Named moves come first, each a turn or a mirror and shown by rows before and after it. Which of them, in which order, take the first row of each pair that follows to the second? Write the first one first, as in the answered first pair.
pevi (before |-> after):
|   2 |   3 |  19 | -21 |  -7 | -13 |  13 |   4 |  20 |  -5 |  19 |   3 | -22 | -24 |  -2 | -14 |  11 | -21 | |-> | -11 |  25 |   8 |  12 |  19 |  -7 | -10 | -17 | -29 |   4 |   4 |   6 |   3 | -11 | -19 |  15 | -19 | -11 |
|   6 |   6 |  -6 |  11 |   4 |   0 | -18 |   0 |   8 |   5 |  -1 | -13 | -19 |  29 |   2 |  19 |  -9 |  19 | |-> |   8 |  -1 |  -3 |  -1 |  -6 |  -2 | -10 |   5 |  22 |   2 |   2 | -15 | -28 |  25 |   7 |   8 |  -1 |  14 |
| -12 |  -3 | -20 |  -2 | -18 |  -9 |   0 |  -3 |  15 |  12 |  -8 |  -7 |   5 |  19 |   8 |   0 | -10 |  -4 | |-> | -11 |   0 | -20 |   0 | -14 |  -8 |  -2 |  -3 |  10 |  12 |  -9 |  -6 |   6 |  20 |   6 |   1 | -13 |  -1 |
Gov (before |-> after):
|  29 |  13 |  -8 |  18 | -29 |  -4 |  41 |  17 |  16 |  -5 | -16 | -15 |   2 |   9 | -23 |   6 |   0 | -11 | |-> |  27 |   6 |   5 |  15 | -27 |  -7 |  49 |   9 |   1 |  -6 |  -6 |  -9 |   2 |  -2 | -18 |   7 |  -8 | -27 |
|  26 |  15 |   6 |   2 |  37 | -29 |  -8 |  33 | -17 |   4 |  -4 | -36 | -23 |  -7 |  -9 |  11 |   7 | -30 | |-> |  21 |  11 |  10 |   4 |  35 | -32 | -10 |  28 | -26 |   7 |   0 | -33 | -21 | -10 |  -3 |  13 |  -3 | -37 |
|  35 |  22 |  -6 |  25 |  12 | -15 |  20 |   8 |  -7 |   0 | -11 | -25 | -15 |  -1 | -19 |  13 |  12 | -16 | |-> |  33 |  19 |   4 |  24 |  12 | -19 |  23 |   2 | -18 |   1 |  -2 | -20 | -15 |  -8 | -14 |  15 |   3 | -29 |
|  -3 |  21 | -14 |  11 |  25 | -11 | -44 |   7 |  15 |  10 | -26 | -19 | -10 |  45 |  -3 | -11 |  20 |  22 | |-> |  23 |  25 |  -7 |   5 |  27 | -10 | -21 |  11 |  25 |   4 | -29 | -25 | -16 |  32 | -19 | -14 |  33 |  19 |
gasa (before |-> after):
|  18 | -12 |  21 |  -6 |  -3 |   6 |  20 |  12 |  17 |  -6 | -12 | -19 |  -6 | -15 | -24 |  -3 |  19 |   8 | |-> |  18 | -13 |  12 |   6 | -17 |   1 |  25 |  17 |  18 |  -5 | -14 | -19 |  -3 | -10 | -22 |  -5 |  13 |  -3 |
| -18 | -15 |  11 | -32 |  11 |  -1 | -10 |   9 |  -3 |   0 |  24 |  -1 | -20 |  -3 |  25 | -13 |   7 |  -3 | |-> | -19 | -23 |  15 | -32 |  -2 |   9 |  -1 |  -1 |   6 |  -3 |  19 |   6 | -15 |  -6 |  17 | -22 |   6 |   1 |
| -20 |  -3 | -16 |  30 | -20 |  -4 | -11 | -12 | -13 |   8 |  -6 |   9 |  16 |  18 |   8 |  -2 | -21 | -11 | |-> | -16 |   5 | -14 |  26 |   2 | -12 | -24 |  -2 | -24 |  11 |   5 |   1 |  10 |  15 |  13 |   8 | -16 | -12 |
Dobar (before |-> after):
| -17 |   5 | -25 |   4 |  -4 |  11 | -30 |  -3 |  42 |   0 | -20 |  -2 |  -8 |  23 |  -8 | -12 |  13 |  38 | |-> | -18 |  11 | -25 |  13 |   5 |  14 | -35 | -10 |  24 |   0 | -23 |  -2 |   1 |  24 | -17 |  -5 |   7 |  41 |
|  23 |  27 |   5 | -18 |  32 |   4 |  11 |   6 | -22 |  -5 |  -2 |  -2 | -10 | -18 | -16 |  22 |   8 |  14 | |-> |  15 |  17 |   8 |  -5 |  14 |  10 |  21 | -16 | -35 |  -7 |  -5 |   9 |   5 | -22 | -22 |  20 | -14 |   3 |
|  19 |  -4 | -13 | -10 |   3 | -14 |  -5 |  37 |  35 |  -1 |  -4 | -26 | -10 |   8 |   4 |  -6 |  32 | -13 | |-> |  19 |  17 | -14 |   5 |  34 | -12 | -22 |  25 |  -2 |   3 | -12 | -30 |   4 |  12 |  -8 |  19 |  20 |  -2 |
Then:
Each pair is 2 to 3 moves apart.
|   9 |   8 |  31 | -35 |  31 |  -4 |   3 | -16 |   5 |   4 |  15 |   5 | -11 | -20 | -10 |   0 |  15 |  -1 | |-> |  -4 |  12 |  25 | -21 |  39 |  -1 | -15 | -27 | -13 |  11 |  13 |  10 |   1 | -11 |  -9 |  10 |   1 |   3 | : pevi Gov
| -11 |   0 |   0 | -41 |   7 |  -8 |  -4 |  35 |  34 |  19 |   7 | -14 | -19 |  14 |   6 | -19 |  41 |  -3 | |-> |  -9 |  34 | -13 |  -4 |  42 |   2 | -24 |  17 | -15 |  25 | -18 | -18 |   9 |  27 | -24 |  13 |  16 |  15 | : pevi Gov
| -32 | -24 |   3 |   8 | -27 |  44 |  20 | -46 |  -7 | -12 | -40 |  21 |  29 |   2 | -24 | -27 | -29 |  22 | |-> | -19 | -33 |   7 |  -8 | -39 |  45 |  36 | -34 |  21 | -18 | -35 |  15 |  15 |  -5 | -22 | -39 | -10 |  17 | : Gov pevi Gov
| -37 | -12 | -38 |   3 |  16 |  10 | -35 |  -2 |  -5 |   4 |  -6 |   5 |  -7 |  10 |  19 |   7 | -17 |  39 | |-> | -28 |  -9 | -35 | -13 |  26 |   6 | -35 |  12 |   5 |   1 |  -1 |  -3 | -20 |   7 |  20 |   4 |   2 |  41 | : pevi Dobar
|   2 |  -3 |  30 | -13 |  34 |  21 |  -3 | -25 | -24 |  -5 |   8 |  11 |  10 | -28 | -26 |   1 |   4 |  30 | |-> |  20 | -19 |  15 | -26 |  -7 |   7 |  19 |  11 |  36 | -13 |   8 |  -1 | -17 | -22 | -11 | -27 |  30 |  15 | : pevi gasa Dobar
|   9 | -12 | -19 |  34 | -47 |  -6 |  41 |   6 |  22 |  -3 | -20 |   1 |  11 |  13 | -12 | -26 | -17 | -26 | |-> |  10 |  33 | -31 |  36 |  26 | -26 | -16 |  39 | -12 |  12 | -14 | -24 |  -3 |  30 |  -6 |  13 |  -4 |  -8 | : Dobar gasa pevi
| -22 | -19 |  -1 |   8 |  -8 |  12 | -10 | -40 | -10 |  13 |  14 |  18 |  24 |  -3 | -10 | -15 | -20 |  11 | |-> |  -6 |   0 | -10 | -19 |  29 |  -3 | -38 |   5 |  13 |  15 |  23 |  -8 |  -8 |   6 |   0 | -11 |  23 |  31 | : Dobar Dobar Dobar
| -28 | -23 |   4 |  10 |  -8 |   6 | -22 | -25 | -16 |  10 |   9 |  22 |  14 |   3 |  11 |  -3 | -31 |   4 | |-> | -18 | -22 | -11 |  -7 | -11 | -13 | -28 |  20 |  18 |   8 |  21 |   3 | -14 |  13 |  33 | -11 |  -5 |  -8 | : Dobar gasa Dobar
|  15 | -13 |  18 | -14 | -14 |  -8 |  27 |   4 |  -2 |  -5 |  17 |  17 |  -4 | -13 |  14 | -15 |   0 | -41 | |-> |  21 |  20 |  12 | -14 |  39 | -15 |  -7 |  22 | -23 |   1 |  13 |  -1 | -10 |  -2 |   6 |  11 |  11 | -18 | : Dobar Dobar pevi
| -26 | -15 |   4 |  -3 |  12 |  -4 | -26 |  10 |  -5 |  -2 |   4 |  -1 |  -9 |   0 |  16 |   3 |   3 |  10 | |-> | -18 | -21 |   2 | -12 |   3 |  -1 | -13 |  15 |  15 |  -6 |   2 |  -2 | -15 |  -2 |  13 |  -6 |  16 |  12 | : Gov Dobar pevi
|   6 |  25 |  -4 |   1 |  36 |  -3 | -29 |  -1 | -17 |  -1 | -12 |  -2 |   7 |   4 |   7 |  20 |   0 |  15 | |-> |   2 | -10 |   3 |   9 | -24 |   7 |  16 | -33 |  -2 |  -9 | -16 |  22 |  22 |  -6 |   7 |  -6 | -20 |  -9 | : Gov Dobar Dobar
|  14 | -30 |  13 | -18 | -30 |   6 |  -9 | -22 |  -8 |  -3 |   4 |  12 |   5 | -23 |   8 |  -9 | -28 |   0 | |-> |   7 | -20 | -13 |   4 | -34 |  -2 | -24 | -13 | -16 |   7 |  -2 |   7 |   9 |  -4 |  17 |  -1 | -40 |  -4 | : gasa pevi Gov
|  24 | -19 |   1 |   0 |  -7 |  18 |  16 |  -3 |  32 | -30 | -26 | -10 |  11 |  -7 |   0 | -18 |  20 |  24 | |-> |  16 |  -3 | -16 |  35 |  -1 |  15 |   5 | -15 |  -1 | -20 | -36 |  -9 |  32 |   9 |  -9 |   2 |  -9 |  19 | : pevi gasa
